In the data rows, zero lies at 4.5, halfway between 4 and 5.
What is the hidden score of each row? Scores go from 0 to 40, and 20 is about the middle. The score is a weighted sum of the row's numbers plus the product of two more (or one squared), each taken from its middle value.
[5 4 2 3 5 5 3 4 3 5 2 2 5 4 3 6 4 5 7 6 4 4 4 4 4 3 5] >> 12
[4 5 3 2 5 4 7 5 2 2 3 3 3 3 2 8 6 6 6 6 7 5 6 3 6 3 6] >> 14
[3 5 7 6 5 5 6 6 5 3 8 7 4 7 7 3 6 3 1 2 5 7 4 5 4 7 2] >> 25
[4 5 3 3 5 5 6 6 3 3 4 3 5 4 4 6 5 5 5 5 6 6 5 4 5 5 6] >> 19
[7 4 1 1 6 4 5 4 3 4 1 1 5 3 2 7 3 6 8 8 5 3 5 4 4 2 7] >> 18
[5 4 5 4 2 2 6 2 5 2 4 5 3 4 3 5 8 6 5 5 6 3 5 4 5 4 5] >> 18
[1 4 6 6 7 6 5 6 5 3 8 7 4 7 7 3 5 3 2 3 5 8 5 4 5 6 2] >> 26
[5 4 8 7 1 4 3 2 8 5 6 7 4 5 5 2 6 4 3 4 3 4 4 6 5 6 4] >> 19
[5 6 6 2 4 3 7 3 4 1 4 3 2 5 3 5 8 4 6 7 6 5 4 3 3 4 5] >> 25
[8 4 3 3 5 3 3 4 4 5 1 2 6 3 2 7 3 6 8 6 4 1 4 4 4 1 7] >> 20
[4 4 8 7 2 4 5 3 7 4 7 7 4 6 6 2 6 4 2 3 3 4 4 5 5 6 4] >> 23
[4 6 3 3 6 4 7 7 4 3 5 4 4 4 4 6 6 5 4 5 7 6 6 4 5 6 4] >> 26
[3 4 5 5 5 6 6 7 3 4 7 6 4 6 6 4 6 4 2 3 6 7 4 4 4 6 3] >> 24
[6 4 7 7 4 5 3 3 6 7 5 6 5 3 5 4 3 3 4 4 2 3 4 6 5 6 3] >> 22
[4 4 4 5 5 5 5 5 5 4 5 5 4 4 5 5 4 5 3 3 5 6 5 4 5 5 4] >> 31
[5 4 4 3 3 2 6 3 5 4 2 3 3 2 2 7 5 6 7 6 6 4 6 4 5 2 6] >> 11
[3 6 3 4 6 6 4 6 2 4 5 4 5 4 5 4 3 4 4 5 4 6 5 5 4 7 5] >> 21
[3 5 5 5 5 5 5 6 3 5 6 6 4 6 6 4 3 4 3 4 5 7 4 4 5 5 3] >> 19
[5 5 2 5 3 5 2 5 4 5 4 3 7 4 4 4 3 4 6 4 4 3 4 5 4 4 5] >> 15
[8 4 5 5 3 3 4 1 7 6 4 4 4 2 2 5 5 5 6 5 3 1 5 5 5 3 6] >> 18
[4 5 4 1 4 2 8 3 2 1 1 2 2 2 1 8 9 6 7 7 8 3 6 2 3 2 6] >> 26
[8 4 4 4 3 3 4 4 5 7 2 2 5 1 2 7 3 6 8 6 3 2 5 5 6 2 5] >> 14
[6 4 3 3 4 4 3 4 4 6 1 2 6 2 2 6 2 6 8 8 4 2 4 5 4 1 6] >> 33
[6 6 0 2 4 5 4 6 1 3 3 1 6 4 3 5 3 5 7 5 6 4 4 4 4 4 7] >> 26
[4 5 6 3 4 3 7 1 4 0 4 4 2 3 3 6 8 5 5 6 7 5 6 3 3 4 5] >> 21
[5 4 4 6 4 5 1 5 5 6 4 5 7 6 5 3 3 4 5 4 3 3 3 4 4 4 4] >> 12
[5 4 3 3 4 4 6 4 4 3 3 4 3 3 3 7 5 6 6 5 6 6 6 4 5 3 5] >> 16
[7 4 6 7 4 5 2 4 7 8 5 6 5 3 5 3 2 4 4 4 2 3 4 7 5 3 4] >> 29
[3 5 4 5 5 5 5 6 4 5 6 5 4 5 6 4 4 4 3 3 5 7 4 4 4 7 3] >> 25
[5 5 4 2 4 3 8 2 3 2 3 3 2 3 2 6 6 5 6 5 8 5 5 3 5 3 5] >> 14
[3 5 6 5 3 4 7 2 4 0 5 6 3 5 5 3 8 3 3 5 6 5 4 3 3 6 4] >> 24
[5 6 1 1 6 4 6 6 2 4 3 1 5 3 3 6 5 5 7 6 6 5 4 3 4 5 6] >> 20
[3 6 4 2 5 3 8 7 3 2 4 3 3 3 3 7 5 6 5 5 8 6 6 3 4 4 5] >> 22
[3 5 5 4 3 3 6 4 3 2 4 5 3 4 3 6 8 5 4 4 7 4 6 3 3 4 5] >> 22
[4 4 5 5 7 5 2 4 5 7 5 5 5 4 6 4 2 4 4 5 3 4 4 5 5 5 4] >> 20
[4 3 5 5 6 5 4 4 5 5 4 6 5 4 5 5 4 5 4 5 4 5 5 5 4 5 4] >> 20
[6 5 3 1 2 1 7 3 3 2 1 2 3 0 0 8 7 7 8 7 7 1 7 3 4 1 6] >> 20
[6 5 2 2 6 4 5 6 2 4 4 2 5 2 3 6 5 5 6 7 6 5 5 4 5 4 6] >> 20
[5 5 2 2 5 5 3 5 3 5 3 2 5 2 3 5 3 5 7 6 5 3 4 4 4 4 7] >> 20
[6 4 5 6 5 6 3 3 6 7 4 5 5 5 5 5 3 4 5 4 3 3 4 5 5 3 5] >> 16
[4 5 4 5 6 7 2 5 4 5 6 5 6 7 6 3 4 3 3 3 4 5 4 5 4 7 3] >> 29
[5 4 6 6 4 4 4 3 7 6 5 6 4 4 5 4 5 4 4 3 3 3 5 5 5 4 4] >> 17
[4 4 5 5 3 3 4 5 6 5 5 5 4 4 4 4 5 5 4 4 4 4 5 4 5 4 5] >> 17
[6 4 4 6 4 4 3 3 6 8 4 4 5 2 4 5 5 5 6 5 3 2 4 5 5 3 4] >> 18
[2 5 4 5 6 5 5 7 3 4 7 5 5 7 6 4 4 4 3 3 5 7 4 5 6 7 3] >> 15
[4 4 6 5 2 4 5 3 5 3 5 5 4 5 4 4 7 4 3 3 5 5 5 4 4 5 4] >> 16
[6 4 4 3 5 4 5 3 5 5 3 4 3 3 4 6 6 6 5 6 4 4 5 4 5 2 6] >> 23
[7 4 3 3 5 5 3 3 5 7 2 3 5 4 3 6 4 5 6 5 4 3 5 5 5 2 5] >> 11
[6 5 4 7 4 5 2 5 6 5 5 5 7 5 5 3 3 4 5 3 3 3 3 5 3 4 5] >> 16
[5 5 2 2 5 3 3 4 3 5 2 1 6 3 3 6 3 5 7 7 4 3 4 3 4 3 7] >> 20
[7 3 4 5 4 4 2 4 4 6 3 4 6 3 4 5 2 5 6 5 3 2 4 5 4 2 4] >> 23
[5 4 4 3 2 3 6 3 5 2 3 3 4 3 2 5 7 6 6 5 5 2 6 4 4 3 5] >> 25
[4 3 8 8 4 5 3 2 8 6 8 8 4 5 7 1 6 2 2 3 2 4 4 6 5 6 4] >> 19
[6 4 6 7 5 7 3 5 7 8 5 6 5 5 6 3 3 3 3 4 2 3 4 6 4 5 4] >> 25
[8 4 3 4 5 5 3 4 4 6 3 3 5 4 3 5 2 5 6 6 3 3 4 5 4 4 5] >> 20
[4 4 4 4 6 5 5 4 4 5 5 5 5 3 5 5 4 5 4 5 4 5 5 5 4 5 4] >> 24
[3 4 7 4 4 4 6 3 5 2 5 5 4 5 4 4 8 4 4 5 6 6 5 4 3 4 4] >> 21
[3 5 3 4 5 5 5 8 3 3 6 4 5 7 6 3 3 4 4 3 6 7 4 5 5 7 4] >> 29
[5 4 2 3 6 3 5 5 3 3 2 3 4 3 3 7 5 5 6 6 6 4 6 4 4 3 6] >> 20
[7 4 6 6 2 4 4 4 8 7 5 5 4 3 5 4 4 5 5 4 2 2 4 6 5 4 4] >> 25
[5 4 3 4 6 5 4 5 4 5 3 3 5 5 4 5 5 5 5 6 5 5 4 5 4 4 4] >> 24
[5 5 5 7 3 5 2 5 6 6 5 6 6 6 5 3 3 4 5 3 3 3 3 6 4 4 5] >> 14
[4 3 5 4 2 3 7 1 5 3 4 5 3 5 3 5 6 5 5 5 6 4 6 3 3 4 5] >> 24
[2 4 7 7 3 5 6 3 6 3 7 7 4 6 6 2 8 4 2 2 5 6 5 4 4 7 3] >> 31
[5 4 6 6 3 4 4 3 7 6 5 6 4 4 4 4 6 4 4 6 3 3 5 6 4 5 4] >> 39
[4 5 2 3 6 5 5 4 3 4 4 3 4 5 4 6 3 5 5 6 6 5 5 4 4 5 5] >> 29
[4 4 5 4 3 4 6 3 5 4 4 4 4 4 4 6 5 5 5 4 5 5 6 4 5 3 3] >> 22
[6 3 3 4 5 4 3 3 5 7 3 4 5 2 4 6 3 5 6 6 3 4 4 5 5 2 6] >> 26
[4 4 4 3 3 3 7 4 3 1 5 4 3 4 3 5 8 4 5 5 7 5 5 3 4 4 5] >> 17
[2 5 9 6 4 6 5 4 6 2 9 9 3 7 9 0 8 1 0 2 5 8 3 4 4 9 1] >> 26
[4 4 4 5 5 5 5 5 4 4 5 6 4 6 5 5 5 5 3 4 6 6 5 4 5 6 4] >> 19
[4 5 4 3 5 3 8 4 3 3 4 3 3 3 3 6 7 5 5 5 7 6 6 4 5 4 5] >> 17
[5 4 4 4 3 2 5 2 4 4 4 4 3 3 3 5 6 6 5 4 5 3 6 4 4 4 5] >> 20
[7 4 5 5 4 4 5 2 7 6 5 6 5 3 4 4 4 4 5 4 3 3 4 6 5 4 4] >> 17
[2 5 7 6 5 5 6 5 4 3 7 8 4 7 8 2 6 3 1 2 5 8 4 4 4 8 3] >> 20
[5 4 6 6 4 5 3 2 7 7 6 5 5 5 4 3 4 4 4 4 2 3 4 5 5 4 4] >> 17
[8 4 2 3 4 3 5 3 5 6 0 1 5 0 1 8 4 7 9 8 4 0 5 4 5 0 6] >> 19
[4 5 2 4 4 3 2 5 3 3 3 2 6 3 2 5 3 5 7 6 4 2 4 4 3 3 6] >> 23
[5 4 5 5 4 5 4 4 6 5 5 5 4 5 5 4 5 4 3 4 4 5 5 4 5 4 5] >> 20
[8 3 2 3 4 3 4 4 3 6 0 1 5 1 1 7 3 7 8 6 4 1 4 4 4 1 7] >> 26
[6 4 3 4 3 3 4 2 6 6 2 3 4 1 2 7 3 6 8 6 3 1 6 5 5 1 7] >> 14
[2 5 8 5 5 5 6 6 4 3 6 7 3 7 6 3 7 4 2 3 6 7 4 4 4 6 3] >> 25
[4 5 3 2 4 3 8 5 3 3 3 3 2 2 2 7 6 6 6 6 7 6 6 3 4 3 6] >> 17
[4 4 2 2 4 4 7 5 2 4 2 2 3 3 3 8 6 6 6 6 7 4 6 3 5 4 5] >> 27
[3 4 5 5 6 5 5 6 4 3 7 6 4 7 7 4 5 4 2 3 5 8 4 4 6 7 2] >> 23
[5 4 2 3 5 4 3 4 4 5 3 2 6 4 4 5 3 5 7 6 4 3 4 4 4 4 6] >> 19
[2 4 8 6 2 4 5 5 5 2 7 7 3 6 6 2 7 3 2 3 5 6 4 4 4 7 3] >> 20
[6 4 5 6 4 5 3 5 5 6 4 4 6 4 5 5 3 4 5 4 2 3 4 5 4 3 5] >> 21
[3 5 2 3 6 4 6 8 3 3 5 3 4 3 4 6 3 5 5 5 7 6 5 4 6 5 4] >> 27
[6 4 7 5 3 4 4 3 8 7 5 5 5 3 5 3 4 4 5 4 2 2 5 6 5 5 5] >> 23
[7 4 5 4 4 3 4 3 7 8 3 3 5 3 3 5 3 5 7 5 2 2 4 5 6 2 4] >> 14
[8 4 3 5 4 4 3 3 4 6 2 3 5 4 3 5 3 5 7 5 3 2 3 5 4 2 6] >> 24
[4 5 3 4 6 5 5 5 3 5 4 4 5 5 5 5 4 4 4 5 5 6 5 4 5 4 4] >> 17
[0 4 7 7 4 5 5 4 5 3 7 8 4 8 6 2 6 3 1 3 5 6 5 4 4 6 4] >> 19
[4 6 5 2 3 3 7 4 4 1 4 4 3 5 3 6 8 5 5 6 8 6 5 2 4 4 5] >> 14
[5 6 6 3 3 3 7 4 4 1 4 4 3 5 4 5 8 4 5 6 7 5 5 3 4 4 5] >> 19
[2 4 5 6 5 7 3 5 5 6 6 7 6 7 7 3 4 3 2 2 3 6 4 5 4 7 4] >> 17
[5 5 3 4 5 5 2 6 3 5 3 2 6 4 4 4 3 4 6 6 4 2 3 5 4 4 6] >> 24
[4 5 5 4 3 2 6 3 4 2 4 4 3 4 3 5 8 6 5 5 6 4 6 3 4 4 5] >> 18
[7 5 4 3 3 2 5 3 6 5 2 3 4 1 2 6 6 6 7 7 4 2 6 5 5 2 6] >> 28
[4 4 4 4 4 5 5 3 5 4 4 5 4 5 4 5 5 5 4 5 4 4 5 5 5 4 4] >> 19
[5 4 6 5 5 5 4 4 6 7 5 6 5 5 5 4 4 4 4 5 3 4 5 5 5 3 3] >> 22
[6 3 6 8 3 5 2 6 5 7 5 7 6 6 6 3 2 4 4 2 2 3 3 6 4 5 4] >> 22
[3 4 8 7 4 5 3 2 8 7 7 8 5 6 7 2 4 3 2 3 1 3 4 6 5 6 3] >> 22
[5 4 6 5 3 5 5 4 5 5 5 6 4 5 5 4 6 4 3 4 4 5 5 5 4 5 3] >> 23
[3 5 3 1 4 3 7 5 3 3 2 3 2 1 2 8 6 6 7 6 7 5 6 3 4 2 6] >> 14
[6 5 2 3 6 5 3 4 4 4 3 3 6 4 4 5 3 5 6 6 4 4 4 4 4 4 6] >> 18
[4 4 6 6 6 7 3 5 4 6 7 7 5 6 7 2 4 3 2 3 3 7 4 5 5 6 3] >> 17
[6 4 5 5 5 5 5 2 5 6 4 6 4 4 5 5 5 4 4 4 3 4 5 5 5 3 5] >> 20
[2 5 5 4 6 5 5 6 4 3 6 5 4 6 6 4 5 4 3 4 6 8 4 4 5 5 5] >> 13
[1 4 7 5 4 4 6 3 5 3 6 7 3 5 5 4 8 4 3 4 6 6 5 4 5 5 4] >> 16
[3 4 3 2 4 4 6 6 3 3 3 3 4 3 4 7 4 5 5 5 7 6 5 4 4 4 5] >> 17
[5 4 5 7 4 6 2 5 6 7 6 7 6 4 6 2 3 3 4 3 2 4 3 5 5 5 4] >> 13
[3 5 4 3 5 4 7 7 3 3 5 3 3 4 4 6 5 5 5 5 6 7 5 4 5 5 5] >> 18
[4 4 6 5 4 4 5 4 6 5 4 4 4 6 4 4 6 5 4 5 4 4 6 4 6 5 4] >> 16
[5 4 3 2 3 2 6 3 4 5 2 2 4 2 1 7 5 7 7 6 5 3 6 4 5 0 7] >> 23
[5 5 3 4 7 5 2 4 4 3 4 4 6 6 5 3 3 4 5 5 4 4 3 4 4 5 5] >> 15
[6 5 7 6 3 4 4 2 8 5 5 6 4 4 5 3 6 5 4 4 3 3 4 6 6 5 5] >> 17
[3 7 8 4 3 4 6 2 4 1 6 6 3 4 6 3 9 3 4 5 6 6 3 3 3 4 4] >> 28
[3 3 6 6 5 7 3 4 5 5 6 6 5 7 5 3 4 4 3 3 3 5 4 5 5 5 4] >> 16
[3 3 6 6 4 4 5 3 6 4 6 7 3 6 5 3 6 5 2 4 4 5 5 5 4 6 5] >> 26
[7 3 5 5 4 5 4 2 7 8 4 4 5 6 4 5 3 5 5 5 2 2 5 6 5 3 5] >> 21
[5 5 3 3 5 5 5 5 4 5 4 4 4 4 4 6 5 5 5 6 5 5 5 4 5 4 5] >> 18
[3 3 6 6 4 5 5 4 5 4 5 6 4 5 6 4 5 4 3 3 4 5 4 5 5 5 3] >> 18
[6 5 6 5 2 2 5 3 7 5 4 5 4 4 3 4 6 5 5 5 4 2 5 4 4 3 4] >> 27
[7 4 4 7 4 5 3 4 6 7 4 5 6 3 5 4 2 5 5 4 2 2 4 5 4 2 4] >> 23
[8 4 5 5 3 4 3 4 7 7 4 4 5 4 4 5 3 6 6 4 2 3 4 6 6 3 5] >> 14
[6 4 5 5 4 4 3 4 6 7 3 3 5 2 4 6 3 6 6 6 2 2 5 6 4 3 5] >> 27
[4 3 4 5 6 6 3 5 4 5 6 5 6 6 6 3 4 3 3 4 3 5 4 5 4 5 4] >> 21
[4 5 3 2 4 3 8 5 3 2 4 2 3 2 3 7 6 6 6 6 8 6 6 3 6 4 6] >> 31
[3 4 4 3 5 5 5 6 3 4 4 4 4 3 3 6 5 5 5 4 5 5 5 5 5 4 4] >> 14
[6 4 3 4 5 5 4 4 5 6 3 3 5 4 4 5 3 5 6 5 2 3 4 5 6 3 5] >> 16
[6 4 4 5 4 4 3 3 6 7 3 4 6 4 4 5 3 5 5 5 2 2 4 5 4 3 4] >> 28
[3 4 5 5 5 5 6 4 4 6 5 5 4 4 5 5 5 5 4 4 5 5 4 4 5 4 4] >> 18
[5 6 1 2 5 3 7 9 3 4 5 2 4 5 5 5 3 5 5 5 7 5 4 5 5 6 4] >> 32
[2 6 2 2 5 4 7 6 3 3 4 3 4 3 3 6 4 5 5 5 7 6 6 4 5 5 5] >> 20
[4 4 3 4 5 5 3 5 3 6 3 3 5 4 4 6 4 5 5 4 4 5 4 4 4 5 6] >> 14
[8 4 3 5 5 4 3 5 5 6 2 4 6 2 4 6 3 5 6 6 3 2 4 5 5 2 5] >> 33
[5 6 5 2 5 4 7 6 4 3 4 3 2 3 3 7 7 5 6 6 7 6 5 3 5 4 5] >> 17
[2 6 5 6 6 6 2 6 4 4 8 7 6 9 8 0 3 2 1 2 3 6 2 5 3 9 3] >> 23
[5 4 4 5 5 5 2 5 4 6 4 3 6 3 5 4 2 4 5 5 4 3 4 5 4 4 5] >> 19
[7 4 6 7 3 4 3 2 7 6 5 6 5 6 5 3 3 5 4 4 2 3 4 6 6 4 4] >> 17
[8 4 3 4 5 4 3 2 6 7 2 3 5 3 3 6 4 5 7 6 3 2 4 5 4 2 5] >> 19
[3 6 5 6 7 5 5 8 4 5 8 6 5 6 8 2 3 3 2 2 5 7 4 5 6 8 2] >> 28
[1 5 7 7 7 7 5 8 4 4 8 8 4 9 8 2 4 3 0 2 5 8 4 5 5 8 3] >> 20
[8 3 5 5 3 4 4 3 6 7 3 3 5 3 3 5 3 5 6 6 2 2 4 6 5 2 6] >> 31
[6 5 3 1 5 3 8 4 2 3 2 1 3 3 2 8 6 6 7 7 8 5 6 3 4 3 5] >> 20
[5 5 3 7 3 4 2 6 5 4 4 4 6 3 4 3 3 5 5 4 4 3 3 5 3 4 5] >> 22
[6 5 4 6 5 5 1 4 4 4 4 3 7 5 4 3 3 4 5 4 3 3 3 5 3 4 5] >> 19
[5 5 2 1 5 3 6 6 3 4 3 2 3 2 2 8 5 7 7 7 8 5 5 3 4 4 5] >> 21
[5 4 7 8 4 6 2 5 7 6 7 7 6 8 7 1 3 3 2 3 1 4 2 6 4 5 2] >> 31
[7 3 5 6 4 4 3 4 6 6 4 4 5 4 4 4 2 5 5 5 3 3 4 6 6 3 4] >> 19
[2 4 7 5 3 5 6 4 5 3 6 6 3 6 6 3 7 4 2 3 4 5 4 4 5 6 4] >> 23
[5 6 4 1 3 2 8 4 2 2 1 2 2 4 1 8 9 5 7 7 8 4 6 2 4 2 6] >> 30
[3 5 4 4 6 5 4 6 3 4 5 4 4 6 6 4 3 4 4 4 5 6 4 4 4 6 4] >> 22
[4 6 3 3 5 5 6 6 3 3 5 4 5 6 5 5 4 5 5 5 6 6 4 4 4 5 4] >> 24
[5 4 3 3 5 4 5 5 3 5 4 4 5 3 4 6 5 6 5 6 6 4 5 4 4 4 5] >> 23
